In the rows, 128 means zero.
Named turns come first, each shown by rows before and after it. Which turns, in which order, take the first row of each pair that follows to the second? Write the first one first, as in the answered first pair.
K_999:
| 134 |  96 |  95 | 125 | 145 | 111 | 102 |  91 | 131 | 138 | 100 | 106 |  88 |  ->  | 125 | 107 | 113 | 123 | 133 |  74 | 121 |  85 | 126 | 153 | 100 | 115 |  96 |
| 114 | 162 | 136 | 117 | 114 | 169 | 107 | 154 | 135 | 130 | 113 | 140 | 143 |  ->  | 109 | 142 | 105 | 124 | 119 | 178 |  98 | 141 | 112 | 111 | 124 | 114 | 133 |
| 162 |  65 |  35 | 120 | 185 | 183 |  96 | 158 | 172 |  78 | 113 |  97 |  77 |  ->  | 118 |  49 |  35 | 122 | 144 |  70 | 142 |  94 |  87 |  82 | 146 |  59 |  85 |
K_166:
|  92 | 181 | 140 | 139 |  94 | 141 |  67 | 162 |  88 | 138 | 165 | 108 | 153 |  ->  |  74 | 143 | 118 |  88 |  60 | 149 | 151 | 171 |  99 | 116 | 148 |  98 | 149 |
| 130 | 129 | 111 |  98 | 112 | 142 | 156 | 144 | 117 | 125 | 114 | 113 | 119 |  ->  | 143 | 135 | 153 | 135 | 123 |  97 | 152 | 123 | 108 | 139 | 137 | 150 | 132 |
| 155 | 127 | 148 | 127 | 141 | 109 | 121 |  99 | 163 | 151 | 144 | 155 | 158 |  ->  | 147 | 136 | 111 | 104 | 144 | 156 |  89 | 113 | 164 | 145 | 120 | 120 | 145 |
| 128 | 113 | 131 | 145 | 175 |  93 |  69 | 107 | 122 | 146 | 138 | 130 | 108 |  ->  | 110 |  91 |  79 |  91 | 149 | 135 | 111 | 125 | 134 | 127 | 110 |  95 |  98 |
K_161:
| 158 |  87 | 154 | 109 | 146 | 165 | 183 | 172 | 232 | 157 | 127 | 205 | 136 |  ->  |  99 | 182 | 122 |  79 | 103 | 224 | 112 | 206 | 185 | 167 | 104 | 112 | 148 |
| 105 | 109 |  96 | 103 | 141 |  94 | 151 | 104 | 124 | 130 | 104 | 107 | 112 |  ->  | 141 | 114 | 142 | 143 | 172 | 112 | 149 | 132 | 165 | 129 | 126 | 171 | 128 |
| 155 |  46 | 108 | 115 | 143 | 162 | 210 | 152 | 173 |  78 | 132 | 155 | 113 |  ->  | 140 | 132 | 131 | 133 | 134 | 233 | 141 | 211 | 173 |  87 | 137 | 141 | 138 |
| 120 | 167 | 115 |  99 | 147 | 175 | 110 | 137 | 153 | 132 | 120 |  80 | 143 |  ->  | 125 | 106 |  95 |  86 | 147 | 123 | 155 |  92 | 150 | 125 | 115 |  85 | 125 |
K_405:
|  81 | 138 |  88 |  94 | 110 | 109 | 158 | 174 | 112 | 119 | 114 | 126 | 145 |  ->  |  86 | 165 | 122 | 132 | 113 |  98 | 132 | 176 |  98 | 125 | 141 | 141 | 161 |
|  98 | 134 | 151 | 161 |  95 | 121 | 165 | 145 |  77 | 102 | 198 | 115 | 151 |  ->  | 116 | 103 | 127 | 183 | 131 | 106 | 134 | 111 |  68 | 100 | 197 | 105 | 123 |
| 162 | 173 | 147 | 142 | 131 | 161 |  57 | 142 | 147 | 135 | 119 | 176 | 129 |  ->  | 171 | 136 | 117 | 136 | 148 | 159 |  53 | 120 | 149 | 127 | 107 | 166 | 102 |
|  86 | 171 | 143 | 119 |  76 |  76 | 120 | 125 |  69 | 148 | 139 |  92 | 138 |  ->  |  98 | 153 | 133 | 138 | 104 |  67 |  93 | 100 |  62 | 143 | 144 |  89 | 122 |

Each pair is 2 to 3 turns apart.
| 145 | 109 | 144 | 107 | 133 | 135 | 194 | 158 | 198 | 136 |  98 | 159 | 111 |  ->  | 172 |  91 | 164 | 169 | 169 | 114 | 165 | 133 | 176 | 126 | 143 | 175 | 109 |	K_999 K_166
| 147 | 126 | 121 | 150 | 164 | 138 |  76 | 138 | 122 | 118 | 131 | 114 | 124 |  ->  | 123 |  94 | 108 | 103 | 119 | 109 | 167 | 132 | 118 | 107 | 127 | 105 | 129 |	K_166 K_999
| 123 | 132 | 144 | 139 | 138 |  97 | 108 |  88 |  89 | 138 | 133 | 100 | 132 |  ->  | 154 |  85 | 143 | 133 | 155 | 108 | 152 |  93 | 129 | 124 | 130 | 139 | 121 |	K_166 K_161
| 171 |  75 |  88 |  95 | 139 | 129 | 162 |  97 | 148 | 112 | 116 | 153 |  94 |  ->  | 159 | 127 | 110 |  87 | 108 | 198 | 161 | 168 | 162 | 103 | 122 | 153 | 124 |	K_405 K_999 K_161
| 137 |  96 |  99 |  99 | 135 | 149 | 199 | 142 | 166 | 109 | 125 | 148 | 130 |  ->  | 142 | 136 |  86 | 138 | 174 | 179 |  77 | 130 | 137 | 120 | 128 | 108 | 116 |	K_999 K_166 K_166
| 111 |  82 | 101 | 103 | 134 | 159 | 147 | 124 | 142 | 108 | 108 | 109 |  98 |  ->  | 122 | 130 | 179 | 126 | 128 | 134 | 156 | 149 | 166 | 133 | 123 | 173 | 136 |	K_999 K_999 K_161
| 147 | 127 | 178 | 227 | 188 | 130 |  55 |  80 |  29 |  54 | 220 | 129 | 163 |  ->  |  80 | 196 | 229 |  83 |  57 |  51 | 214 | 107 |  90 | 123 | 126 | 165 | 218 |	K_166 K_999 K_999
| 121 | 179 | 167 | 119 | 109 | 133 | 116 | 149 | 146 | 139 | 108 | 141 | 149 |  ->  | 104 | 156 | 129 | 114 | 106 |  93 | 110 | 104 |  97 | 134 | 112 |  93 | 126 |	K_166 K_405 K_161
|  84 | 190 | 139 | 139 | 114 | 108 |  81 | 156 |  97 | 114 |  94 |  58 | 151 |  ->  | 147 | 114 | 165 | 186 | 185 |  53 |  89 | 105 | 128 | 118 | 105 | 133 | 126 |	K_161 K_166 K_161
| 137 | 101 |  76 | 151 | 146 | 116 | 200 | 123 | 106 | 109 | 151 | 103 | 119 |  ->  | 129 | 119 |  75 | 115 | 131 | 127 | 214 | 139 | 131 | 122 | 112 | 105 | 121 |	K_166 K_405 K_405
| 107 | 173 | 125 | 106 | 133 | 182 | 153 | 153 | 188 | 130 | 152 | 144 | 149 |  ->  | 103 | 128 |  95 | 120 | 134 | 184 | 171 | 138 | 154 |  97 | 184 | 115 | 134 |	K_405 K_999 K_166
|  65 |  92 |  63 |  68 | 106 | 108 | 178 | 111 | 145 | 142 |  59 |  99 | 132 |  ->  |  90 | 172 | 184 | 137 | 103 | 124 | 171 | 176 | 172 | 159 | 119 | 191 | 197 |	K_405 K_999 K_166
|  96 | 105 |  93 | 115 | 102 | 136 | 165 | 139 |  82 |  98 | 148 |  72 | 134 |  ->  | 131 | 122 | 166 | 143 | 123 |  53 | 167 | 113 | 120 | 147 | 145 | 163 | 149 |	K_166 K_405 K_999
| 156 |  76 |  91 | 131 | 173 | 145 | 124 | 118 | 129 | 117 | 125 | 123 |  87 |  ->  | 134 |  88 |  85 | 119 | 153 | 117 | 122 |  99 |  99 | 124 | 122 |  95 |  87 |	K_999 K_166 K_166
| 141 | 113 | 128 | 127 | 155 | 191 | 149 | 176 | 144 | 107 | 156 | 148 | 120 |  ->  | 135 | 158 | 155 | 165 | 168 | 149 |  85 | 148 | 100 | 135 | 175 | 139 | 130 |	K_161 K_166 K_166
| 140 | 192 | 187 | 181 | 158 | 128 | 107 | 152 | 117 | 110 | 174 | 163 | 208 |  ->  | 121 | 156 | 147 | 194 | 155 | 113 | 106 | 118 |  59 |  86 | 198 | 112 | 191 |	K_999 K_999 K_999
|  83 | 154 | 127 | 149 | 121 | 116 | 115 |  99 |  65 | 157 | 120 |  91 | 107 |  ->  |  86 | 167 | 151 | 128 | 110 |  96 | 139 | 101 |  97 | 177 |  95 | 126 | 117 |	K_405 K_999
| 104 | 147 |  96 | 140 | 119 |  81 |  57 |  70 |  85 | 166 | 110 |  82 |  97 |  ->  |  95 | 136 |  90 |  81 |  97 |  73 | 118 |  79 | 128 | 177 |  69 |  97 |  95 |	K_999 K_405 K_166
| 106 | 147 |  69 | 172 | 123 | 120 |  87 | 106 |  44 | 117 | 176 |  86 | 114 |  ->  |  78 | 155 |  86 | 102 |  60 |  85 | 191 | 120 |  72 | 136 | 142 | 104 | 134 |	K_999 K_166 K_166
| 120 | 162 | 129 | 148 | 139 |  95 |  95 |  90 |  91 | 150 | 136 | 110 | 121 |  ->  | 133 | 180 | 152 | 127 | 139 | 109 | 101 | 109 | 141 | 169 | 103 | 149 | 131 |	K_999 K_161 K_999
| 165 | 150 |  96 | 124 |  97 | 116 | 131 | 171 | 192 | 160 |  79 | 199 |  82 |  ->  | 173 | 164 | 114 | 150 | 103 | 107 | 112 | 169 | 179 | 166 |  98 | 212 |  90 |	K_166 K_405
| 171 |  85 |  94 | 154 | 157 | 140 | 124 |  96 |  79 | 141 | 142 | 108 | 115 |  ->  | 156 | 135 | 103 | 154 | 142 | 190 |  98 | 137 |  81 | 142 | 142 |  96 | 133 |	K_166 K_161 K_161
| 147 | 152 | 106 |  89 | 112 | 169 | 154 | 186 | 116 |  86 | 122 | 123 | 136 |  ->  | 159 | 140 | 149 | 138 | 121 |  92 | 166 | 149 |  81 |  94 | 166 | 150 | 147 |	K_999 K_166
| 167 | 142 | 156 | 169 | 118 |  72 | 157 | 129 | 136 | 169 | 134 | 154 | 138 |  ->  | 167 | 178 | 148 | 181 | 134 | 121 |  95 | 150 | 131 | 170 | 127 | 134 | 136 |	K_405 K_161
| 120 |  80 | 142 | 128 | 124 |  62 | 148 |  74 | 110 | 198 | 113 | 109 | 126 |  ->  | 150 |  88 | 151 | 161 | 166 |  89 |  99 |  83 | 130 | 200 | 113 | 133 | 118 |	K_166 K_161
| 140 | 119 | 129 | 151 |  87 | 114 | 185 | 159 | 118 |  80 | 166 | 125 | 131 |  ->  | 169 | 106 | 139 | 183 | 130 |  90 | 138 | 130 | 118 |  89 | 169 | 146 | 119 |	K_405 K_999 K_405
| 155 | 118 | 125 | 132 | 105 | 125 |  92 | 121 | 166 | 114 | 105 | 123 | 117 |  ->  | 150 | 112 | 122 | 131 |  93 | 142 | 117 | 141 | 169 | 100 | 117 | 120 | 125 |	K_166 K_405 K_999
| 140 |  10 |  53 |  98 | 136 | 178 | 161 | 112 |  85 |  64 | 102 |  58 |  87 |  ->  | 139 |  42 |  91 | 104 | 155 |  51 | 112 |  33 |  67 | 133 |  72 |  82 |  84 |	K_999 K_166 K_405
| 115 | 124 | 114 | 159 | 115 | 129 | 140 | 149 |  61 | 152 | 195 | 124 | 139 |  ->  | 117 |  79 |  65 | 123 | 121 | 132 | 149 | 129 |  73 | 146 | 163 | 108 | 109 |	K_405 K_405
| 107 | 174 | 116 |  88 | 115 | 215 |  93 | 151 | 151 | 122 | 101 | 130 | 160 |  ->  |  92 | 111 |  95 |  50 |  97 | 117 | 173 |  84 | 138 | 135 |  80 | 124 | 141 |	K_161 K_999
| 141 | 184 | 143 | 149 | 134 | 233 |  62 | 217 |  98 |  94 | 136 |  91 | 151 |  ->  | 209 |  76 | 137 | 195 | 227 | 144 |  52 | 123 | 114 |  96 | 136 | 148 |  96 |	K_161 K_161 K_166
|  97 | 137 | 173 | 141 |  83 |  65 | 147 | 111 |  84 | 137 | 158 | 134 | 147 |  ->  |  99 | 126 |  98 | 134 | 124 | 114 |  59 |  97 |  77 | 128 | 124 |  77 | 102 |	K_405 K_166
| 121 | 130 | 118 | 168 | 130 |  67 |  90 |  74 |  66 | 133 | 150 |  83 | 124 |  ->  | 122 |  93 | 105 | 134 | 123 |  49 | 143 |  60 |  86 | 132 | 126 |  96 | 113 |	K_405 K_166
| 152 | 116 | 147 | 166 | 116 | 194 | 161 | 144 |  93 | 103 | 162 | 135 | 145 |  ->  | 142 | 123 | 166 | 162 | 101 | 154 | 181 | 131 |  79 | 116 | 166 | 142 | 155 |	K_999 K_999
| 142 | 161 | 180 | 143 | 127 | 143 | 130 | 162 | 165 | 138 | 145 | 179 | 155 |  ->  | 129 | 113 | 102 | 115 | 123 | 203 | 151 | 173 | 155 |  99 | 136 | 124 | 127 |	K_166 K_166 K_999
| 120 | 121 | 131 | 129 | 115 | 146 | 102 | 120 |  91 | 132 | 144 | 123 |  92 |  ->  | 134 |  92 | 136 | 124 | 123 | 143 | 130 | 115 | 119 | 126 | 140 | 146 |  86 |	K_405 K_161
| 129 | 170 | 147 | 162 | 134 | 120 | 108 | 141 | 114 | 137 | 162 | 158 | 138 |  ->  | 139 | 132 | 120 | 157 | 157 |  90 | 102 | 101 | 109 | 136 | 147 | 152 | 109 |	K_405 K_999
| 139 | 117 |  91 | 118 | 154 |  97 | 108 | 102 | 149 | 131 | 115 | 136 |  92 |  ->  | 125 | 122 |  99 |  91 | 122 | 101 | 153 | 122 | 162 | 130 | 100 | 143 | 108 |	K_166 K_166 K_405
| 145 |  97 | 142 | 113 | 141 | 133 | 159 | 125 | 166 | 118 | 111 | 141 | 130 |  ->  | 117 | 156 | 153 | 111 | 113 | 155 | 133 | 154 | 145 | 127 | 116 | 116 | 151 |	K_405 K_161
| 141 | 126 | 113 |  95 | 133 |  88 | 116 | 107 | 156 | 155 |  81 | 142 | 115 |  ->  | 147 | 121 |  88 | 112 | 151 | 142 |  82 | 122 | 151 | 135 |  92 | 120 | 105 |	K_161 K_999 K_161
|  77 | 135 | 108 |  56 |  59 |  77 | 161 | 108 |  63 | 185 | 100 |  92 | 117 |  ->  | 125 | 107 | 181 | 115 |  89 |  34 | 194 | 104 |  87 | 185 | 151 | 184 | 133 |	K_405 K_161
| 127 | 199 | 162 | 129 | 109 | 164 | 131 | 148 | 145 | 138 | 123 | 150 | 158 |  ->  | 123 | 145 |  97 | 144 | 142 | 128 |  92 |  81 |  86 | 121 | 130 |  85 | 118 |	K_405 K_999 K_161
| 130 | 137 | 130 |  62 | 130 |  58 | 137 |  84 | 176 | 186 |  43 | 148 | 111 |  ->  | 154 | 116 | 138 |  71 | 149 |  88 | 152 | 105 | 206 | 172 |  49 | 180 | 108 |	K_999 K_166
| 134 | 115 | 133 |  88 | 140 |  78 | 143 |  87 | 143 | 166 |  70 | 152 | 129 |  ->  | 120 | 169 | 113 |  95 | 140 | 161 |  74 | 130 | 128 | 155 |  71 | 107 | 132 |	K_161 K_161 K_999
| 127 | 149 | 114 |  87 | 100 |  95 | 191 |  99 | 164 | 155 |  83 | 130 | 117 |  ->  | 122 | 224 | 147 | 130 | 106 | 121 | 107 | 123 | 140 | 169 | 104 | 121 | 138 |	K_405 K_161 K_166
| 141 | 104 | 131 | 194 | 153 | 102 | 125 | 111 | 133 |  94 | 166 | 143 | 119 |  ->  | 129 | 125 |  94 | 177 | 157 | 126 |  73 | 110 | 124 | 103 | 140 |  99 | 102 |	K_999 K_161 K_405
| 193 | 123 | 125 | 132 | 162 | 150 | 138 | 129 | 162 | 135 | 114 | 189 | 116 |  ->  | 144 | 189 | 104 |  97 | 111 | 181 | 113 | 156 | 131 | 148 |  96 | 120 | 134 |	K_405 K_405 K_161
| 151 | 183 | 157 | 139 | 146 | 119 |  90 | 152 | 151 | 153 | 112 | 160 | 140 |  ->  | 153 | 140 |  91 | 118 | 161 | 166 |  77 | 151 | 149 | 122 | 101 | 114 | 108 |	K_999 K_405
| 132 | 150 | 160 | 114 | 121 | 159 | 147 | 176 | 176 | 133 | 114 | 165 | 146 |  ->  | 115 | 153 | 177 | 116 | 100 |  85 | 169 | 138 | 135 | 147 | 130 | 154 | 154 |	K_161 K_166
| 104 | 131 |  94 | 103 | 120 | 176 | 108 | 143 | 128 | 114 | 121 |  74 | 121 |  ->  | 124 |  73 | 120 | 101 | 123 |  93 | 177 |  98 | 143 | 120 | 127 | 125 | 118 |	K_161 K_999
| 132 |  87 |  72 |  77 | 132 | 160 | 164 | 132 | 170 | 126 |  81 | 116 | 102 |  ->  | 139 | 163 | 148 | 173 | 137 | 199 |  98 | 181 | 134 | 118 | 164 | 137 | 150 |	K_405 K_405 K_999
| 136 |  94 | 163 | 126 | 128 |  55 | 121 |  77 |  99 | 112 | 117 |  97 | 109 |  ->  | 122 | 114 | 127 |  95 | 128 | 103 |  89 |  95 | 107 | 115 |  78 |  63 |  96 |	K_405 K_166 K_166
| 124 |  73 |  66 | 133 | 129 | 122 | 129 | 113 |  95 |  84 | 152 | 103 |  83 |  ->  | 151 | 128 | 145 | 188 | 147 | 136 |  99 | 150 | 116 |  99 | 191 | 167 | 120 |	K_166 K_161
| 108 | 186 | 123 | 148 |  86 | 160 | 108 | 152 |  87 | 120 | 134 |  67 | 107 |  ->  | 162 | 143 | 124 | 178 | 150 | 191 |  82 | 155 | 137 | 110 | 127 | 122 |  87 |	K_161 K_161 K_166
| 110 | 124 |  95 | 156 | 126 | 199 |  90 | 149 |  82 |  85 | 177 |  69 | 133 |  ->  | 100 | 119 |  83 | 130 | 114 | 209 | 112 | 159 |  92 |  82 | 158 |  62 | 127 |	K_405 K_405
| 135 | 122 |  92 | 108 | 145 | 180 | 119 | 133 | 159 | 108 | 110 | 126 | 104 |  ->  | 119 | 146 | 118 | 100 | 112 | 178 | 151 | 160 | 161 | 110 | 114 | 136 | 130 |	K_161 K_405
| 138 | 145 | 143 | 169 | 168 | 132 |  81 | 112 | 160 | 133 | 115 | 146 | 134 |  ->  | 125 | 103 |  84 | 128 | 153 | 148 | 111 | 106 | 160 | 114 |  92 | 105 | 111 |	K_999 K_405
| 123 | 120 | 106 | 150 | 140 | 117 | 134 | 114 | 117 | 113 | 156 | 118 | 125 |  ->  | 114 | 124 | 108 | 122 | 117 | 129 | 161 | 134 | 128 | 112 | 143 | 115 | 131 |	K_405 K_405
| 116 | 183 | 181 | 146 | 110 | 181 |  98 | 162 | 111 | 117 | 148 | 123 | 163 |  ->  | 108 |  93 | 136 | 111 |  88 | 155 | 205 | 136 | 107 |  81 | 148 | 111 | 143 |	K_999 K_166 K_161
| 166 | 145 | 163 | 145 |  98 | 117 | 125 | 124 | 148 | 144 | 145 | 127 | 148 |  ->  | 151 | 162 | 145 | 126 |  85 | 136 | 110 | 130 | 148 | 147 | 128 | 100 | 145 |	K_161 K_999
| 153 | 166 | 146 | 163 | 120 | 130 | 130 | 119 | 107 | 126 | 145 | 146 | 159 |  ->  | 135 | 135 |  93 | 128 | 116 | 118 | 130 |  92 |  89 | 125 | 116 |  98 | 129 |	K_161 K_405 K_405
| 172 |  98 |  93 | 114 | 191 | 134 | 127 | 106 | 130 | 152 |  79 |  89 |  79 |  ->  | 174 | 138 | 186 | 125 | 152 |  81 | 189 | 125 | 141 | 175 | 107 | 154 | 130 |	K_405 K_166
| 144 | 117 |  79 | 126 | 167 | 167 |  66 | 114 | 131 | 130 |  99 |  98 |  97 |  ->  |  95 | 134 | 104 |  76 |  87 |  92 | 159 | 102 | 101 | 144 |  98 |  87 | 133 |	K_405 K_999 K_999
|  97 | 139 |  98 | 140 | 123 | 126 |  95 | 107 |  78 | 114 | 150 |  69 | 125 |  ->  | 118 |  72 |  79 | 127 | 141 | 126 | 143 |  99 | 115 |  97 | 139 |  91 | 101 |	K_161 K_166 K_166
| 107 | 144 | 118 | 133 | 113 |  85 |  75 | 124 |  99 | 144 | 123 | 118 | 173 |  ->  | 127 | 118 | 152 | 135 | 114 |  79 | 132 | 135 | 129 | 135 | 139 | 168 | 185 |	K_166 K_166 K_161
| 107 |  79 | 116 | 134 | 161 |  65 | 135 |  78 | 138 | 140 |  90 | 163 | 110 |  ->  |  82 | 132 | 158 | 109 | 107 |  83 | 179 | 129 | 150 | 149 |  94 | 173 | 153 |	K_405 K_405
| 154 | 200 | 151 | 105 | 129 | 205 |  85 | 175 | 166 | 137 | 104 | 131 | 151 |  ->  | 138 | 127 | 161 |  97 | 101 |  33 | 188 |  71 | 112 | 146 | 126 | 139 | 145 |	K_161 K_166
| 137 | 162 | 156 | 147 | 120 | 117 | 113 | 130 | 112 | 141 | 142 | 150 | 130 |  ->  | 160 | 118 | 138 | 132 | 133 | 138 | 144 | 137 | 146 | 126 | 128 | 168 | 115 |	K_166 K_161 K_161
